50 stands for zero in the data rows.
In each game, the first row plays the second. By how much does the first row win? 10 means about a draw, 20 a big win and 0 a big loss. Wins can go round in a circle. Each row has two weighted sums of its numbers, A and B, taken from their middle values. A row wins by its A times the other's B, less its B times the other's A.
[42 64 67 48 67 59 44 48 54 43 49 43 46 38 48 49 45 66 62 73 49]
[49 39 49 49 55 53 37 61 51 39 45 63 43 36 51 55 65 50 45 61 51]: 12
[40 72 69 43 51 43 46 58 39 56 65 31 36 54 31 42 39 55 53 41 56]
[78 67 56 45 41 50 51 66 49 42 58 31 41 68 22 44 21 47 28 24 47]: 10
[31 69 40 53 59 61 49 60 49 51 42 37 51 37 50 49 65 50 76 69 46]
[45 40 49 58 46 46 43 61 42 33 61 62 47 43 54 56 39 40 54 48 51]: 9
[71 65 54 49 50 55 61 48 60 38 48 55 53 40 44 44 30 53 31 46 35]
[29 72 51 55 87 62 52 63 50 39 67 26 39 51 84 33 35 43 44 81 52]: 11
[66 29 46 44 43 49 57 37 48 41 26 68 51 41 54 54 51 42 20 34 49]
[28 36 56 58 43 48 56 43 47 38 42 58 26 39 49 60 57 53 61 56 70]: 4
[55 38 67 46 48 44 31 45 54 64 57 45 72 76 40 61 57 52 58 49 50]
[60 35 39 45 57 60 47 50 40 56 40 61 35 34 62 52 53 56 37 51 57]: 10
[33 67 47 58 54 49 48 56 52 42 43 45 57 37 64 36 55 61 61 59 47]
[72 41 53 45 28 51 53 64 43 50 32 65 47 43 40 54 50 47 28 23 52]: 13
[71 31 46 57 27 55 62 38 57 92 52 52 87 66 47 64 74 53 46 28 34]
[75 35 49 54 40 58 52 44 51 49 30 66 43 52 46 47 56 35 33 39 40]: 8
[54 43 41 47 58 38 44 55 57 26 37 71 43 32 60 51 57 49 45 69 64]
[51 56 43 44 41 31 66 66 50 35 74 32 37 68 34 40 26 33 44 35 46]: 10
[69 58 53 38 32 31 39 47 51 44 43 60 60 52 29 43 46 47 47 27 47]
[76 24 59 60 22 42 47 47 60 66 56 60 89 60 41 56 56 65 28 22 44]: 9
[43 60 39 66 39 55 57 48 60 46 39 55 51 45 54 30 46 59 55 51 36]
[49 39 45 45 46 54 53 46 53 51 24 74 44 33 64 56 37 60 30 49 56]: 11
[57 32 68 52 43 53 44 42 45 78 61 39 83 82 33 70 75 43 59 31 42]
[57 47 59 50 55 53 30 46 52 55 46 53 53 46 55 67 65 53 61 57 51]: 7
[45 40 59 61 57 60 41 44 53 49 61 62 58 39 84 41 67 52 64 60 42]
[50 62 39 48 27 42 47 60 45 44 51 50 40 58 17 51 62 49 50 25 51]: 12
[35 72 65 51 44 39 56 57 51 50 55 40 43 50 40 25 41 72 57 48 55]
[41 55 41 63 42 58 39 47 40 52 57 49 51 55 50 69 60 31 84 52 40]: 10
[61 35 57 42 42 56 67 35 44 50 19 62 50 31 47 56 30 50 51 49 45]
[50 44 14 44 35 33 68 51 52 41 50 71 59 28 49 45 48 49 57 54 48]: 8
[47 47 43 44 50 69 47 37 48 67 37 52 45 40 64 64 57 43 64 57 50]
[46 92 47 59 43 49 63 53 58 73 60 45 35 77 61 37 36 47 48 35 50]: 10
[54 39 46 37 54 44 35 64 36 32 44 55 52 41 42 58 61 45 38 45 53]
[66 57 55 50 44 52 50 43 39 57 46 61 69 51 44 58 53 46 48 34 37]: 14
[51 63 37 56 33 46 80 65 45 65 75 27 46 87 34 55 49 08 50 26 37]
[57 57 51 41 46 64 46 58 41 51 36 58 45 40 57 54 52 71 21 44 56]: 5
[42 80 49 57 51 55 41 65 54 51 67 34 44 63 68 30 25 46 37 37 43]
[56 42 32 42 60 48 40 39 52 42 26 63 43 33 64 48 47 56 21 55 64]: 6
[36 68 57 62 52 44 62 50 52 38 63 50 39 41 47 25 38 70 31 53 55]
[49 27 47 48 53 40 51 61 38 31 68 65 51 38 47 68 45 38 57 53 50]: 9
[69 37 48 58 30 56 62 54 47 53 36 70 44 49 43 55 62 53 37 36 49]
[53 55 26 49 28 45 55 42 43 38 41 61 42 40 42 75 45 52 43 41 46]: 19
[52 28 69 51 42 38 28 45 47 56 58 44 88 56 47 54 48 52 67 40 49]
[71 41 54 44 47 52 58 26 58 58 28 69 52 42 43 54 46 56 37 64 44]: 7
[62 47 39 49 29 57 63 42 64 63 22 72 49 39 63 56 48 52 62 49 49]
[52 55 65 42 68 56 31 48 44 45 46 50 55 39 45 55 50 54 54 65 46]: 9
[41 28 60 49 68 49 32 55 30 34 65 52 53 40 54 57 52 36 62 61 49]
[69 38 36 43 36 49 48 55 30 49 34 66 33 45 45 58 54 46 34 23 61]: 8
[45 40 58 54 66 54 38 56 38 36 60 51 46 35 63 57 45 40 64 76 48]
[45 48 24 55 30 41 63 52 41 40 57 63 41 49 34 66 69 34 72 48 43]: 6
[55 47 48 42 36 60 62 45 52 65 29 61 55 36 57 59 44 53 76 48 44]
[67 55 40 45 50 49 38 47 56 39 30 70 56 36 50 70 60 48 42 48 48]: 9
[43 26 55 48 72 49 20 67 50 18 59 55 46 36 61 59 39 49 43 72 50]
[80 48 35 46 26 41 53 60 38 34 56 70 70 41 32 52 41 45 26 15 44]: 9
[28 48 56 68 47 54 47 37 61 74 58 43 54 69 56 44 64 47 61 52 40]
[37 55 77 44 69 40 29 42 39 65 65 36 54 66 50 56 51 51 55 57 54]: 6
[38 50 87 51 68 46 24 44 39 50 68 43 42 58 50 59 56 55 55 60 54]
[64 28 65 49 42 51 35 48 59 69 57 51 82 74 49 66 59 61 35 36 49]: 14
[15 33 50 59 72 44 29 61 43 25 62 61 30 38 66 74 62 52 52 75 64]
[50 60 57 43 65 56 67 65 46 53 67 43 27 59 63 55 17 52 31 45 57]: 12
[24 80 64 69 83 72 31 55 51 45 66 33 33 65 95 34 28 43 46 66 44]
[54 35 34 46 52 44 49 59 53 54 62 54 58 62 53 54 66 40 44 54 42]: 11
[50 45 75 56 59 50 51 40 59 56 47 50 57 48 55 27 37 71 42 65 51]
[27 54 77 55 71 55 45 64 57 38 55 49 58 30 74 36 34 72 57 74 57]: 10
[36 73 64 43 45 37 51 61 47 45 57 44 37 43 29 42 35 67 35 42 61]
[50 50 72 47 56 51 45 45 52 66 58 55 56 47 50 52 48 70 36 59 50]: 11
[38 41 33 63 36 40 53 45 49 37 71 62 37 50 44 48 60 35 73 50 50]
[34 35 42 47 67 42 39 59 34 39 68 55 48 27 51 61 56 49 53 69 54]: 12
[41 69 58 58 48 47 66 41 45 55 63 41 53 60 46 41 42 45 60 42 36]
[89 59 47 45 22 48 51 55 56 57 27 71 66 44 34 54 47 55 28 26 47]: 10
[63 31 56 43 46 53 48 46 47 48 28 63 46 31 47 50 35 59 25 41 60]
[25 52 54 53 67 60 30 51 26 37 58 42 36 46 52 69 65 39 81 70 48]: 8
[47 50 68 56 53 53 55 42 50 74 63 32 65 60 61 26 46 50 67 45 33]
[31 41 79 62 66 53 45 39 54 61 61 48 52 54 65 39 52 75 51 71 50]: 13
[53 54 66 55 39 46 55 39 63 82 49 40 53 69 38 21 45 66 54 46 48]
[68 37 52 44 31 56 48 61 35 49 37 61 52 46 51 45 46 46 36 18 49]: 12
[44 42 49 56 60 57 29 53 46 61 53 37 80 38 51 59 65 51 77 64 45]
[76 58 46 48 42 61 41 49 53 57 30 67 62 48 54 67 61 50 38 36 38]: 3
[42 35 51 48 57 45 53 58 60 30 31 65 60 35 69 36 34 44 49 55 47]
[31 60 51 71 53 54 69 64 51 42 76 30 28 84 64 38 52 28 43 52 42]: 13
[68 52 35 42 36 43 45 53 56 45 37 69 57 40 29 47 55 54 37 43 47]
[63 29 74 46 48 40 33 54 43 62 55 46 79 56 36 66 56 66 41 42 60]: 9
[69 49 34 48 33 75 57 56 52 87 30 65 58 57 48 56 71 34 47 24 34]
[78 28 48 51 40 49 47 37 41 76 53 46 99 54 41 54 57 46 56 41 31]: 10
[45 59 61 52 65 50 63 62 48 40 77 38 36 50 61 35 18 47 42 64 55]
[38 60 20 47 55 58 59 36 51 64 37 61 48 33 73 56 57 67 43 63 55]: 8
[28 60 66 54 61 53 24 64 56 37 48 40 39 52 61 39 53 49 59 57 48]
[40 53 27 52 57 53 46 47 39 50 59 51 42 42 43 69 67 31 86 75 44]: 12
[78 48 41 46 41 55 37 52 49 58 39 60 78 41 56 55 54 50 48 33 42]
[23 43 54 53 73 50 52 67 55 31 77 32 41 61 86 28 33 46 35 54 56]: 13
[28 67 91 50 65 47 43 63 50 38 65 35 32 42 46 29 26 82 41 61 70]
[29 64 62 60 49 56 43 58 53 58 58 40 42 62 55 41 52 50 57 43 47]: 9
[79 67 32 28 34 28 45 57 38 55 46 47 58 44 15 41 50 45 45 26 46]
[50 63 47 42 56 33 60 66 52 33 66 45 30 56 45 35 16 42 40 52 60]: 9
[41 55 59 43 62 40 55 69 46 37 59 21 40 58 37 41 27 47 39 46 68]
[42 44 36 57 36 37 49 56 40 36 67 58 40 43 44 59 58 50 58 49 48]: 9
[24 43 53 59 58 59 41 38 52 42 33 55 24 37 50 63 60 57 52 73 66]
[63 47 41 38 63 57 33 47 49 45 35 60 56 26 46 62 57 60 47 59 48]: 10
[35 23 64 60 74 59 36 54 42 36 63 57 46 40 71 70 57 34 54 69 51]
[27 54 49 63 50 59 71 59 54 53 73 30 54 78 80 26 45 38 51 37 48]: 13
[73 44 40 52 39 61 41 54 57 56 60 67 58 56 62 60 65 51 31 36 40]
[57 31 46 54 45 56 58 34 48 50 28 66 33 39 54 53 51 58 21 45 61]: 8
[47 52 66 57 65 65 64 54 55 51 65 38 32 73 75 38 29 39 47 47 40]
[34 71 62 47 62 48 45 42 52 52 36 46 39 51 36 57 52 60 57 63 51]: 11
[40 69 58 61 33 44 65 52 61 42 58 53 37 54 41 29 37 67 43 39 53]
[32 43 21 59 39 41 61 46 42 30 63 44 49 36 44 39 51 55 44 44 53]: 17
[56 39 46 45 59 53 58 33 61 39 56 34 54 49 53 59 36 50 52 58 50]
[62 39 31 39 27 35 77 37 52 56 28 65 45 28 38 42 45 55 56 47 58]: 10
[43 69 44 35 38 40 46 54 51 45 32 55 63 34 53 46 48 60 71 54 53]
[58 42 63 52 47 52 52 32 55 56 32 60 30 47 44 53 52 55 46 60 62]: 11
[30 91 72 54 80 55 44 64 42 53 66 29 31 60 84 32 33 56 47 63 59]
[50 35 37 48 48 49 48 47 41 38 55 63 49 53 40 65 60 41 47 46 44]: 6
[64 47 74 41 32 35 45 55 47 53 53 62 56 52 32 41 34 77 20 28 61]
[74 38 34 40 33 58 60 31 54 66 29 65 46 35 55 52 39 49 50 44 44]: 10
[63 67 39 44 30 44 61 58 47 54 57 46 53 45 27 40 46 48 59 34 44]
[56 65 52 49 44 44 56 39 45 57 43 50 46 60 25 60 59 49 67 46 47]: 10
[74 56 55 44 38 60 46 59 54 60 31 66 63 43 47 47 54 61 32 37 42]
[30 43 48 67 59 62 63 47 52 53 34 52 37 55 55 41 64 40 53 62 54]: 9
[69 42 46 59 42 57 46 52 50 45 47 66 45 50 47 56 69 40 53 51 40]
[49 35 46 55 61 53 32 54 35 52 72 50 46 48 58 61 70 46 46 47 51]: 14
[49 38 41 48 65 39 45 50 36 35 39 65 41 33 58 66 58 47 38 58 58]
[43 49 70 45 64 43 25 51 57 29 47 54 46 34 54 55 60 75 55 73 59]: 7
[35 47 72 59 61 41 41 40 41 62 66 39 58 64 58 42 57 45 53 51 44]
[64 39 43 47 22 49 56 43 49 40 24 70 42 37 34 54 32 49 33 26 51]: 6
[37 60 49 55 60 48 74 56 57 46 60 38 27 69 45 38 37 47 40 61 55]
[63 70 43 58 22 46 76 51 56 62 57 54 43 60 30 31 47 57 32 26 39]: 16
[52 63 56 46 48 50 64 66 46 48 71 36 17 69 41 37 29 39 36 36 59]
[30 57 68 57 57 55 52 51 57 69 57 35 53 51 57 38 45 68 61 59 53]: 9
[66 26 64 60 31 59 48 47 50 87 59 49 75 72 46 69 74 53 41 22 52]
[55 28 67 57 49 46 26 42 41 63 62 41 82 73 45 72 67 41 58 37 44]: 13
[52 59 39 57 40 43 86 38 61 62 64 45 20 72 41 39 38 34 37 39 57]
[65 42 48 49 43 46 32 55 60 33 43 66 75 32 63 50 46 54 48 48 40]: 12
[62 34 31 45 35 54 73 40 65 53 62 43 73 66 38 55 53 40 72 46 53]
[55 65 73 46 59 52 51 38 55 51 45 49 50 48 40 47 43 62 56 60 43]: 7
[56 75 43 60 37 53 68 64 50 49 67 40 54 56 54 13 26 56 26 31 37]
[58 50 45 38 61 54 45 44 40 44 33 58 56 35 68 60 48 52 33 50 53]: 15
[59 71 35 43 20 44 57 50 51 65 37 53 66 50 40 54 62 44 88 40 47]
[39 37 58 43 57 38 28 52 43 49 46 44 75 43 47 68 60 72 48 54 58]: 10
[64 38 42 49 55 46 49 54 38 40 33 64 41 34 56 58 57 48 35 58 55]
[47 37 34 45 61 40 56 28 51 49 30 63 37 34 56 59 58 45 47 63 58]: 12
[34 39 34 57 46 40 44 43 45 27 65 59 49 37 58 50 53 41 70 61 41]
[28 50 73 58 74 55 41 46 64 55 58 37 42 51 69 28 51 71 58 80 51]: 6
[69 36 37 41 36 55 68 34 57 59 27 68 45 23 63 39 37 65 40 48 50]
[18 68 78 57 78 59 43 52 34 47 67 25 33 54 50 47 53 48 67 69 52]: 11
[34 30 51 63 71 62 42 51 42 50 68 48 41 40 63 55 68 36 63 78 43]
[42 44 39 61 39 48 56 56 41 51 61 57 46 53 45 61 60 33 70 49 45]: 9
[52 54 42 51 42 51 67 41 69 49 62 36 37 57 36 52 51 62 62 60 59]
[35 59 62 58 74 65 62 53 57 65 74 34 25 70 79 51 41 31 52 58 52]: 7
[55 26 48 44 55 59 57 47 50 42 24 69 44 36 59 66 50 53 17 44 61]
[40 28 40 58 52 43 55 54 40 41 68 65 49 40 50 68 62 46 53 61 49]: 5
[43 72 37 47 66 48 42 70 53 33 66 38 46 51 82 34 28 52 26 46 53]
[21 55 53 75 65 64 73 48 62 49 75 33 40 72 78 20 38 35 56 66 39]: 15
[49 75 64 55 50 62 55 66 57 49 63 34 42 65 66 29 22 59 27 36 54]
[71 40 51 51 47 51 51 49 39 50 38 62 52 51 57 58 63 28 47 42 42]: 5
[71 56 37 52 38 45 56 50 60 50 58 61 62 45 42 39 41 49 40 38 38]
[53 65 53 41 51 54 51 54 49 44 45 51 46 30 31 48 37 72 40 52 54]: 11
[68 47 49 40 45 40 27 56 67 34 39 67 58 32 48 62 49 54 53 56 54]
[63 28 48 49 59 55 44 57 58 50 51 53 66 59 66 50 44 40 37 62 43]: 10
[73 39 41 44 26 47 68 28 56 55 24 72 52 38 39 47 34 63 32 40 39]
[57 27 50 50 58 48 45 70 50 47 66 54 56 48 59 57 51 50 32 56 54]: 11
[54 25 79 65 55 56 30 35 48 68 64 38 82 63 56 60 65 63 51 54 42]
[38 72 53 58 47 50 62 49 45 57 63 39 43 59 39 36 49 37 63 43 43]: 11
[61 46 35 49 18 31 55 55 35 56 59 50 90 50 29 64 66 44 68 17 39]
[29 40 53 61 75 48 21 55 52 27 63 59 61 35 82 53 58 50 49 74 54]: 13
[36 61 48 57 48 59 39 46 46 67 35 61 45 55 73 63 68 57 35 41 53]
[47 63 39 26 56 47 35 54 40 48 35 46 43 30 49 69 59 60 57 62 64]: 5
[52 60 36 43 43 63 40 50 44 64 36 54 41 48 56 53 55 54 39 44 62]
[38 84 35 72 41 61 64 48 55 66 72 31 33 81 51 32 53 29 51 40 37]: 10
[69 62 61 43 53 50 23 54 50 44 32 64 60 42 50 59 43 55 38 50 53]
[45 39 66 49 57 57 36 36 45 77 47 41 70 59 43 57 63 64 56 51 50]: 16
[36 64 55 64 44 56 59 53 45 68 62 35 51 60 45 33 54 44 70 43 48]
[56 47 45 43 45 41 42 55 44 35 58 63 73 37 43 62 48 52 55 43 45]: 10
[39 30 65 69 34 45 32 45 51 67 69 45 71 66 57 50 71 49 68 38 47]
[58 43 48 39 46 33 42 56 41 24 52 61 46 32 53 47 44 43 55 53 54]: 9
[55 62 41 57 21 50 76 59 58 69 56 49 60 45 38 23 46 63 48 32 41]
[48 45 61 68 54 60 47 23 61 67 58 55 50 69 51 33 63 45 45 58 31]: 6
[43 64 45 55 46 55 52 61 55 47 43 53 55 41 53 49 44 54 55 49 49]
[69 33 54 39 69 62 37 47 33 50 37 54 49 33 78 47 46 40 45 54 48]: 8
[39 49 68 55 55 45 43 38 51 65 58 51 66 66 58 54 48 53 51 53 48]
[40 51 22 49 58 50 54 35 60 38 45 45 57 53 46 75 62 48 80 68 48]: 17
[56 52 60 51 44 55 39 54 57 42 47 57 51 47 43 49 50 59 45 49 50]
[38 31 55 62 70 59 34 55 49 33 58 59 41 39 75 54 52 39 51 73 48]: 9
[41 62 65 51 48 44 53 60 55 48 52 47 59 40 61 28 41 69 53 50 51]
[30 61 68 58 59 47 61 66 52 35 73 32 29 71 62 31 25 41 39 55 61]: 9
[72 50 44 35 42 51 41 40 59 50 29 64 43 30 57 54 42 60 40 48 54]
[64 43 39 59 42 50 44 51 50 39 59 71 60 50 45 56 59 49 39 40 42]: 9
[57 58 31 36 46 31 88 47 59 30 55 25 48 49 36 32 27 60 50 49 63]
[65 29 69 47 46 53 32 49 43 71 56 45 83 65 48 70 57 47 45 31 47]: 9
[35 50 77 51 61 48 43 46 40 71 63 36 61 53 51 40 52 67 51 60 51]
[39 41 42 47 59 46 60 50 52 40 29 58 49 35 55 40 49 36 50 59 53]: 11
[51 52 55 50 49 62 72 63 52 58 44 34 31 69 47 41 30 53 21 36 51]
[59 54 62 44 43 42 52 48 48 71 62 50 53 56 38 38 55 69 55 47 47]: 5
[49 40 38 56 28 46 48 65 35 34 58 59 43 49 44 59 52 36 57 35 48]
[64 31 59 44 48 46 27 41 58 77 50 44 80 69 56 67 55 54 45 40 47]: 16
[48 46 57 41 36 47 65 47 38 57 33 63 40 44 28 71 49 73 35 41 61]
[46 46 32 49 61 38 44 46 41 49 46 56 45 48 53 65 77 26 63 62 48]: 17
[53 84 55 68 51 66 45 54 61 68 60 43 37 84 77 25 34 36 41 41 43]
[37 38 52 55 51 43 44 60 41 41 66 55 41 42 43 65 72 44 56 57 56]: 5
[46 44 60 48 60 49 40 48 42 45 37 55 36 40 57 56 59 53 52 62 56]
[31 62 59 49 53 50 44 61 43 35 54 46 56 52 47 66 57 46 62 44 46]: 10
[23 47 39 56 64 51 65 68 51 44 79 39 43 67 76 53 57 31 45 52 54]
[51 53 55 34 65 45 31 56 41 34 46 46 53 25 46 37 36 70 47 62 53]: 10
[40 70 44 57 39 59 53 51 41 75 45 55 52 55 67 63 70 59 45 35 50]
[47 43 45 55 58 60 49 37 53 53 31 57 39 43 55 52 67 43 69 73 46]: 5
[59 41 33 36 40 39 52 41 37 58 28 60 35 36 36 58 49 56 28 34 67]
[57 31 63 50 45 47 36 50 47 60 55 43 82 67 47 65 68 51 39 39 49]: 18
[67 27 45 40 30 42 56 52 47 38 53 61 57 44 30 50 40 40 39 31 41]
[50 32 60 49 56 64 52 38 43 56 30 55 28 41 52 67 56 65 21 50 64]: 13
[29 72 43 47 63 49 31 66 45 27 41 39 37 40 46 57 55 43 59 60 55]
[31 62 60 54 47 47 52 52 47 65 61 31 48 59 41 35 57 59 69 47 50]: 8
[80 60 43 48 49 54 31 42 52 54 29 65 58 45 54 67 62 46 39 44 38]
[93 38 41 49 28 56 53 49 46 63 35 64 43 54 55 44 54 34 33 15 47]: 5
[52 43 57 57 64 67 34 51 45 57 69 53 57 60 70 64 71 43 52 52 44]
[44 64 67 39 64 44 34 70 36 17 32 48 43 41 43 62 47 52 30 47 61]: 5
[80 59 49 39 27 58 33 66 49 77 26 59 60 61 46 57 59 53 32 15 43]
[58 36 45 41 39 59 62 48 52 54 26 66 36 30 59 56 39 60 45 47 61]: 7
[47 36 56 42 63 64 41 43 54 45 27 58 44 31 73 56 39 43 69 65 47]
[58 25 70 52 42 39 31 50 50 49 59 52 81 54 42 61 55 53 52 43 56]: 8
[62 36 56 47 63 74 42 50 42 53 29 55 43 40 75 57 46 47 44 54 53]
[68 23 46 38 52 56 55 45 51 40 24 70 47 31 49 48 45 57 22 45 62]: 9
[57 37 36 57 36 58 65 25 54 58 27 62 42 49 44 54 55 30 63 51 36]
[25 57 40 59 43 50 85 43 62 52 64 21 53 65 41 47 49 47 94 51 63]: 7
[30 34 62 50 76 54 32 43 36 40 40 50 32 44 55 65 68 43 52 69 66]
[42 33 55 48 64 58 40 61 43 31 34 64 51 35 64 44 53 39 46 58 45]: 11
[26 58 66 65 65 52 52 44 56 58 68 47 41 64 56 60 73 43 86 80 52]
[51 28 52 26 59 42 46 60 40 37 54 55 50 29 42 66 49 52 45 62 60]: 12
[36 70 56 53 62 43 52 48 50 43 56 43 44 44 56 36 32 56 41 58 53]
[42 40 50 44 68 57 42 54 32 40 37 61 34 35 49 71 58 50 53 63 59]: 8
[53 27 51 52 63 58 37 63 36 48 65 52 44 42 50 54 60 32 53 63 54]
[63 66 35 45 38 52 58 39 57 58 33 66 65 38 48 61 63 44 76 61 44]: 10
[35 60 59 64 41 57 60 52 59 67 61 47 52 70 46 45 58 47 63 42 40]
[52 51 62 44 43 55 73 55 60 75 30 41 44 75 62 36 11 58 24 23 63]: 5
[46 37 44 60 33 48 77 37 61 31 57 38 55 38 53 26 26 58 60 40 56]
[46 31 49 52 52 54 54 32 50 43 28 65 41 39 49 47 52 53 38 54 54]: 11
[42 46 41 42 51 35 45 57 39 30 58 58 32 31 42 55 52 59 64 68 59]
[25 58 57 49 75 41 54 69 38 36 77 17 24 66 46 52 41 35 58 70 60]: 14
[52 47 76 55 66 70 70 44 60 76 37 38 40 75 82 45 20 56 28 48 62]
[64 73 46 47 44 58 71 46 52 68 59 42 40 54 16 42 53 51 47 46 43]: 10
[56 43 35 51 38 40 61 45 61 27 64 52 49 58 31 51 42 54 68 48 58]
[73 40 35 41 42 41 51 52 46 44 25 72 58 29 58 50 34 48 35 39 51]: 11
[43 30 65 60 64 49 33 31 54 75 61 38 74 68 50 65 82 50 67 65 48]
[31 34 49 49 48 45 53 41 41 46 39 55 35 36 55 54 50 50 64 52 67]: 12
[77 45 34 58 29 55 53 40 53 56 42 67 54 56 48 60 66 29 59 42 33]
[46 52 81 47 71 56 34 46 52 40 51 51 46 46 48 63 45 58 62 67 54]: 13
[42 55 42 53 53 58 81 55 41 63 60 25 25 62 31 47 38 46 29 45 53]
[69 51 38 42 33 65 66 42 43 62 29 64 50 49 35 58 54 52 26 26 45]: 11
[63 46 37 45 33 44 53 51 44 54 29 60 39 50 39 55 63 35 54 36 52]
[51 59 35 49 37 46 91 42 64 49 57 20 63 70 44 31 29 40 61 33 50]: 7
